In the data rows, 128 means zero.
Here are some numbered points:
{121, 140, 128, 135, 151, 159, 134, 155, 135, 134, 130, 124, 119, 127} 0
{060, 057, 144, 113, 100, 108, 196, 115, 154, 148, 124, 066, 061, 106} 1
{138, 129, 126, 133, 129, 140, 111, 148, 111, 126, 124, 146, 133, 133} 2
{146, 145, 132, 131, 154, 169, 124, 157, 140, 136, 117, 140, 145, 147} 3
{137, 133, 137, 132, 143, 157, 126, 145, 130, 133, 126, 136, 141, 133} 4
{133, 140, 129, 135, 148, 148, 114, 154, 129, 125, 118, 141, 136, 134} 5
{118, 118, 115, 136, 117, 113, 123, 128, 136, 124, 117, 148, 093, 137} 6
{162, 146, 156, 146, 109, 123, 129, 122, 131, 136, 146, 163, 184, 121} 7
{136, 144, 124, 125, 134, 143, 109, 150, 124, 126, 123, 140, 136, 133} 8
{153, 145, 119, 118, 172, 164, 092, 176, 103, 124, 110, 170, 156, 133} 9
{129, 143, 127, 125, 143, 144, 105, 148, 121, 129, 118, 142, 133, 121} 10
{104, 107, 125, 134, 161, 139, 138, 150, 133, 136, 098, 120, 104, 123} 11
{125, 130, 129, 127, 132, 135, 116, 150, 131, 129, 122, 131, 111, 125} 12
{152, 146, 138, 132, 136, 142, 116, 141, 120, 123, 127, 151, 152, 140} 13
{109, 120, 131, 132, 108, 118, 141, 113, 140, 139, 126, 118, 111, 125} 14
{138, 145, 131, 131, 126, 141, 111, 146, 117, 124, 129, 147, 134, 137} 15
{121, 126, 144, 128, 113, 167, 105, 137, 106, 129, 165, 091, 117, 125} 16
{135, 143, 126, 128, 137, 134, 113, 153, 126, 121, 123, 145, 126, 134} 17
{131, 145, 129, 129, 155, 163, 129, 161, 134, 125, 127, 128, 146, 129} 18
{102, 110, 110, 082, 119, 098, 124, 187, 152, 073, 142, 106, 144, 180} 19
{135, 136, 129, 132, 127, 142, 115, 137, 125, 123, 128, 142, 142, 136} 20
{188, 156, 132, 112, 098, 117, 155, 049, 130, 117, 152, 110, 161, 106} 21
{142, 125, 137, 126, 102, 112, 128, 115, 119, 128, 137, 148, 132, 135} 22
{065, 141, 112, 130, 186, 052, 169, 132, 157, 112, 129, 143, 108, 081} 23
{142, 120, 130, 124, 097, 112, 126, 113, 118, 127, 139, 141, 129, 128} 24
{185, 147, 124, 115, 096, 114, 153, 052, 133, 117, 155, 106, 156, 101} 25
{191, 152, 131, 118, 098, 114, 161, 047, 137, 117, 157, 102, 154, 101} 26
{151, 139, 134, 131, 114, 121, 122, 122, 121, 127, 140, 156, 145, 140} 27
Which three points above are nearest to each new point? Their numbers follow each, nearest first.
{108, 102, 132, 131, 084, 091, 154, 089, 142, 141, 134, 113, 109, 126} 14 24 22
{098, 115, 119, 128, 151, 136, 140, 150, 127, 134, 102, 117, 104, 124} 11 12 0
{132, 095, 093, 117, 082, 119, 095, 087, 087, 147, 113, 125, 106, 119} 24 22 6
{102, 123, 131, 127, 148, 146, 137, 155, 146, 133, 112, 108, 105, 121} 11 0 12
{118, 119, 105, 120, 117, 098, 087, 139, 113, 113, 078, 153, 093, 128} 6 12 17
{129, 136, 127, 128, 156, 151, 101, 157, 124, 119, 118, 137, 141, 139} 5 10 8
{073, 155, 148, 111, 244, 188, 106, 201, 118, 128, 073, 048, 082, 105} 11 0 18
{139, 135, 134, 133, 142, 153, 129, 146, 133, 130, 133, 132, 137, 133} 4 5 18
{098, 091, 127, 137, 075, 078, 151, 078, 139, 137, 131, 105, 082, 121} 14 6 24
{144, 153, 166, 115, 176, 146, 109, 172, 101, 116, 116, 170, 130, 170} 9 13 5
{061, 068, 140, 117, 099, 118, 195, 113, 151, 153, 120, 080, 064, 103} 1 14 11
{065, 147, 115, 128, 186, 061, 159, 136, 155, 105, 124, 150, 114, 087} 23 11 6
{108, 121, 140, 135, 117, 169, 103, 150, 107, 133, 157, 098, 116, 134} 16 12 0
{162, 120, 084, 166, 220, 134, 067, 059, 125, 137, 176, 145, 208, 177} 13 27 20
{098, 115, 125, 133, 159, 142, 134, 152, 129, 134, 101, 127, 110, 123} 11 0 12
{141, 119, 074, 129, 103, 107, 104, 118, 144, 127, 124, 221, 076, 169} 6 22 27
{033, 037, 128, 087, 110, 062, 124, 194, 197, 080, 097, 056, 125, 200} 19 1 11
